One turn or mirror swaps these rows in pairs. Which row does each one swap with?
Kudip: 3 -14 -6 -2 11 -3 14 -14 15 1 -9 -9 -13 -6 -5 11 -7 -3 1 -4 -19
tomiz: 2 -10 -3 -4 12 0 13 -15 16 1 -7 -12 -14 -6 -2 13 -4 -3 1 -5 -15
vilo: 4 -20 -20 6 13 6 3 -11 13 6 -6 -3 -9 -11 -1 12 18 -1 -12 17 -20
zukip: 7 -22 -4 13 14 14 -2 -18 0 0 3 -3 2 -15 -4 10 7 -8 5 4 4
siz: 6 -12 -5 2 21 -2 4 -15 11 -9 -2 -17 -15 -12 -1 14 3 -4 6 -6 -14
vozi: 2 -21 -20 5 13 4 3 -12 10 8 -4 -1 -7 -8 -1 13 16 1 -13 16 -24
Sak: 7 -26 -6 15 11 12 0 -15 1 1 2 -4 3 -19 -5 8 7 -4 4 5 2
Gorov: -2 -6 -4 14 12 9 2 2 11 -11 -14 -1 -6 -3 4 28 15 -1 7 7 -10
keze: 12 -21 -3 2 7 -2 -6 -4 5 6 -20 11 -8 -3 -8 22 3 -3 0 12 5
Vopu: 1 -7 1 6 -2 -1 -5 -6 -2 20 -11 1 -12 3 2 13 14 -1 3 0 -24
Bon: -1 -16 -11 -1 2 -7 -3 -19 25 -4 10 11 -13 1 -9 0 8 11 11 1 -4
Tusos: -6 -16 -8 -3 11 -7 -18 -11 14 17 7 -1 -15 7 -1 1 -1 0 5 5 -5
nes: -7 -16 4 3 10 3 -21 -12 18 10 1 4 -12 0 16 16 7 -1 11 2 -2
gan: 0 -15 -7 1 2 -5 -1 -21 22 -2 11 8 -13 3 -12 3 8 12 12 1 2
Dul: 0 -16 1 0 3 -14 -12 -8 2 4 -2 2 -18 5 -18 16 8 4 2 -9 -2
tud: 6 -20 -5 -1 2 7 -19 -4 10 8 2 5 -11 -7 1 19 11 12 14 17 3
Gosur: 4 -11 -4 2 21 -5 10 -12 13 -7 -3 -9 -15 -8 -3 15 -4 -6 3 -9 -12
tefal: -2 -13 2 2 -3 1 -16 -4 27 5 4 9 2 8 -5 8 3 4 6 4 -7
Siba: 0 -18 -3 -1 3 -13 -8 -15 13 -6 9 8 -14 4 -10 6 3 4 12 -3 5
Dilen: 1 -16 -7 1 17 -3 14 -13 19 2 -9 -8 -15 -7 -2 10 -6 -1 3 -6 -15
Tamu: 9 -21 -6 1 1 1 -14 -3 7 4 -4 8 -10 -5 -11 21 10 13 11 17 7
vut: 10 -12 -11 10 10 5 -10 -12 5 -6 6 -3 -14 -15 -3 10 30 6 3 7 -12
pamam: 8 -22 -5 -2 3 2 -14 -4 4 4 -5 11 -6 -8 -9 22 9 10 7 18 6
mabun: 7 -24 -18 8 12 4 6 -17 16 1 3 3 -5 -9 -2 10 21 4 -7 16 -19
lupo: -1 -23 7 10 3 12 -1 -1 19 -9 -3 2 7 -5 -11 13 13 8 -1 4 -8
vatef: -2 -15 -2 0 6 -15 -10 -15 11 1 7 7 -15 6 -15 6 6 9 12 -4 4
fuduf: 7 -20 -7 15 4 3 -7 -14 12 7 8 1 -15 -16 0 8 27 2 0 15 -12
zerib: 0 -6 -3 13 13 7 1 -1 10 -11 -14 -4 -8 -3 4 30 12 1 4 7 -14
fini: -14 -19 -11 4 -6 2 -4 -1 7 11 -4 7 -7 3 -6 3 18 10 7 7 -17
gakur: 6 -23 -4 22 6 -3 -3 -16 15 14 6 3 -13 -10 -1 9 18 -5 -5 16 -12
Rase: 8 -12 -8 6 16 2 -3 -15 6 -14 6 -13 -16 -15 -7 17 17 1 4 -3 -13
vibif: 0 -7 -3 4 -3 4 -11 -12 4 16 -7 2 -8 -3 6 7 13 1 14 0 -26
fumom: 12 -6 -11 10 7 9 4 -8 17 -1 -1 -9 1 -13 -6 9 -5 -7 -1 14 -13
Punef: 8 -14 -5 0 17 -3 7 -14 10 -12 -3 -14 -15 -8 2 14 -1 -7 6 -7 -13
rorul: 7 -7 -6 11 13 9 6 -9 17 0 3 -12 -3 -11 -3 9 -5 -9 4 15 -16
bere: -3 -13 1 -1 1 0 -17 -6 25 8 6 9 -3 8 -6 6 -1 2 10 8 -7
Nef: -2 -11 0 12 12 9 -1 -3 10 -14 -12 1 -3 -8 5 29 15 1 9 8 -10
puse: 10 -20 -7 1 3 0 -11 -2 5 7 -12 12 -7 -5 -10 22 8 2 8 14 9
Gusin: 12 -12 -6 21 12 4 5 -16 -2 9 1 -5 -7 -5 2 11 -1 -6 13 12 -1
Bebu: -13 -17 -6 4 -6 1 -5 -3 5 10 -6 10 -4 5 -7 5 17 12 7 8 -18
pez: -3 -14 -5 18 17 0 3 -12 6 -1 9 -14 -8 -2 3 -1 6 2 11 7 -21
rivi: 0 -15 8 4 2 -10 -9 -3 -3 13 -12 0 -16 2 -8 16 13 1 -4 -2 -12
vibo: -2 -13 -1 11 8 12 -5 -6 12 -18 -10 5 -3 -10 4 18 18 5 15 8 -6
tar: -12 -15 -8 -3 -7 0 -2 -2 8 13 -14 5 -8 2 -4 5 10 6 6 1 -19
legon: 1 -5 -2 19 12 4 5 -1 5 2 -8 -3 -10 1 5 29 6 -3 3 12 -11
Kogo: -1 -12 -8 16 19 2 3 -13 8 1 10 -16 -8 -2 3 1 1 -1 11 7 -19
lubib: -2 -15 -11 0 9 -6 -3 -21 22 -2 9 12 -12 -1 -9 0 5 14 14 1 -1
zimib: -8 -12 4 4 9 7 -15 -12 8 5 -7 8 -1 4 3 14 8 -9 3 -10 2
Posu: -9 -9 -3 4 8 6 -17 -12 9 5 -9 12 1 6 3 15 10 -6 1 -11 -3
vuf: -3 -16 -10 -3 11 -10 -19 -10 12 18 3 1 -17 4 1 0 2 -2 2 6 -7
nam: 1 -16 -5 -4 8 -9 -9 -16 17 -4 11 10 -13 -1 -12 3 4 9 15 -4 4
Fufet: 8 -2 -13 -2 2 10 -6 -5 10 1 -13 7 0 -5 -13 11 6 -3 -9 6 -2

tud is swapped with -> legon
Gusin is swapped with -> nes
tefal is swapped with -> fumom
gakur is swapped with -> vibif
lupo is swapped with -> Fufet
mabun is swapped with -> tar
pez is swapped with -> vuf

